128 stands for zero in the data rows.
Every row comes from 4 hidden switches, listed from the one that spreads the rows most; 1 means on and 0 means off. The rows also spread widely along 7 other directions, which tell nothing about the switches. All are off in the first row.
Each row in order, then whether each switch is on (1) or off (0), in that order:
[ 84  59 115 158 184 162 120 120 192 154 118 119 138 153 120 165] 0 0 0 0
[211 255 182 139  84  63  91 254  21 115 172 178 121 138 147 156] 1 0 0 0
[103  95  68 127 164 188 133  52 182 144 117  91 151  95 148 155] 1 0 0 1
[180 186 163 141 158 121  39 104 110  65  85 137 109  90 209 187] 0 1 1 0
[131 131 120 145 164 132  95 166 176 160  85 138 108 145 134 153] 0 0 1 0
[149 135  69 175  25  15 188 138 201 184 189  88  78 151 105 108] 1 1 1 0
[124  47  83 101 138 159 212  70 155 191 191  91 122 156  82  90] 0 0 1 0
[155 118 140 139 149 140 116 153  90 138 198 125 152 154 116 156] 0 0 0 1
[ 90  98 101 107 102 133 136  68 154  71  84 124 117 143 126 106] 1 0 1 1
[106  77 106 129  95 124 205 151 122 198 225 103 149 158  56  87] 1 0 0 1
[165 149 155  79 116 146 158  81  60 121 139 117 125  62 143  67] 1 1 1 0
[101  11 128 165 134 151 145 159 155 203 211  61 127 141  80  95] 0 0 1 0
[131  33 118 149 123 137 158 152 127 153 190  77 152 150  77  68] 0 0 0 1
[230 217  98 138 153 115 104 147 135 210 170 114 118  93 159 175] 0 1 1 1
[ 95  78 140 208 178 142  36 194 185 135 116 108 144 145 139 194] 0 0 0 1
[185 188 110  69 165 149 137 115 110 127  73 170 123 142 129 114] 0 0 1 1
[111 126 184 125 197 147  96 144 134 111  42 171 139 116 140 128] 0 1 0 0
[111 153 117 169 153 140  62 173 183 174  95 117 110 100 164 190] 1 0 1 0
[ 65 104 105 130  97  97  95 115 213  26   0 151  97 156 132  76] 1 0 1 1
[161 181 118 105 100 114 106  79  84  14  87 149 131 129 172 139] 1 0 0 1
[ 50 100 172  73 151 157 195 109 124 177 106 174 132 132  72  84] 1 1 1 0
[181 142 135 135 149 133  95 168 101 107 112 127 144 128 137 115] 0 0 0 1
[177 244  87 131  79  45 132 123 133  83 121 180  94 177 167 207] 1 0 0 0
[ 75  86 177 119 190 177  60 109 133  56  41 158 126 141 154 155] 0 0 1 0
[ 82 147 159  48 175 191 159  69  62  92 118 201 166 152 111 154] 1 0 0 1
[116  81 108 120  87 128 165  77 107  84 176 100 143 143 111 100] 1 0 0 1
[177 197 125  80 153 157 151 134  82 141  94 155 138  89 145 106] 1 0 0 0
[ 91 117  70 131 163 166 118  58 202 119  79 121 140 120 155 181] 1 0 0 1
[135 184 110 148 165 139  90 171 191 224  82 120 122  64 147 151] 1 1 1 1
[151  63  87 118 123 175 176  71 127 139 140  50 143  60 137  49] 1 0 0 0
[106 127 143 136  99 119 128 131  99 139 214 126 117 154 122 178] 1 0 1 0
[131 141 125 112  93 122 136 121  93 118 177 125 125 142 118 130] 1 0 1 1
[125  74 119 144 106 139 129 107 126  89 118  77 134  93 143  78] 1 0 0 0
[107 100 166 141 153 172  86 158 107 108  92 111 147  79 148 106] 1 0 0 0
[117  77 143 143 148 143 137 220 133 220 176 115 139 158  60  91] 0 0 1 1
[ 61 116 128 111 202 187 144  94 178 195  95 152 161 100 114 162] 1 1 0 1
[ 61 139 143 126 156 127 147  89 159 148 137 176 133 149 126 209] 1 1 0 0
[ 44  86 151  87 110 130 205  31 112 133 212 158 124 174  87 160] 1 1 1 0
[168  75 170 201  95  88  60 161  97  58 170  63 140 104 152 101] 0 1 0 1
[164 122 109  74 138 128 202 101 112 113  96 157 127 163  99  63] 0 0 0 0
[ 95 139 192 146 130 134  64 193  76  74 119 157 150 137 131 152] 1 0 0 1
[176 139 139 150  38  57 134 126  92  96 180  84  98 100 145  83] 1 1 1 0
[132 191 116 152 153 113 125 253 176 234  81 161 123 125 110 137] 1 0 0 0
[ 42 112 145 136 149 152  91 138 158 136 120 157 132 162 114 194] 1 0 1 1
[ 45 112 159 167 111  92 102 163 151  90 128 170 123 196 116 197] 1 0 0 0
[ 86  85 106 155  79  85 153 162 171 116 111 124 128 175  84  89] 1 0 0 1
[164 162  64 156 122 129 112  98 155 149 180  90 134 107 166 199] 1 0 0 1
[153 178 127  85 120  71 200  66 109  95 146 203 114 203 113 159] 0 1 0 0
[157 200 172  75 141 140 146 215  43 148  99 189 154 123  94  72] 1 0 0 1
[159 165 118 136 132 143 111 168 124 191 151 105 116  87 145 141] 1 0 1 0
[127 131 156  64 152 146 170 110  80 115 125 185 122 181  96 113] 0 0 1 0
[154 172 131 129  91  95  91 149 120  72  66 133  97 115 163 108] 1 0 1 0
[ 90 135 168 165 129 110  95 186 151 180 131 131 115 107 127 152] 1 1 1 0
[134 152 119 105  83  64 144   1 110  19 187 169 103 219 141 213] 0 1 1 1
[153 148  36  74 122 143 240  48 149 190 173 127 139 144  98 120] 1 0 0 1
[171 113 109 154  53  81 155 139  98 105 194  77 121 122 130  85] 1 0 0 0
[156  58 148 132  79  86 158 156 116 108 114  86 119 125  80   0] 0 1 1 1
[219 197  77 127  91 120  93  52 107  75 147  79  98  71 222 169] 1 0 1 0
[ 92  79 150 185 105 117  91 205 133 128 148  98 145 131 109 114] 1 0 0 1
[186 100 130 112 165 209 153  82  83 191 167  38 164   0 160  51] 1 1 0 0
[103 184 161 139 100  66 109 209 147 141  72 182 108 150 103 119] 1 1 1 1
[ 67 114 197 128 146 147  89 160  90  65  80 171 143 138 131 137] 1 0 0 0
[255 248  62 112 160 142 105 161 119 208 128 100 116  66 177 129] 0 0 1 1
[149 188  61 135 102  85 173 107 166 167 176 144 109 168 135 204] 1 0 0 0
[ 65  66 162 146 130 104 113  81 163  73 116 144 109 176 123 158] 0 1 1 0
[178 174 103 140 165 111  97 112 170 116  64 141 129 114 165 155] 0 1 0 1
[185 122  92 106 105 103 167  95 112  79 133 125 131 168 116  85] 0 0 0 1
[ 47  34 174 104 146 175 155 105 139 138  66 112 137  80  94  26] 1 1 1 0
[136 105  90 155 100 107 165 176 169 181 125  92 121 115 105  71] 1 0 0 0
[ 96 111 123 166 122 115  76 141 178  66  29 122 118 115 164 126] 1 0 0 0
[106 134 179 172 129 126  64 200 120 172 163 109 133  89 132 154] 1 1 1 1
[116 137 147 105 152 179 117 109  89 148 165 126 132 101 145 163] 1 0 1 0
[ 98  96 182  52 130 200 134  42  14  40 161 137 157 117 128 103] 1 0 1 1
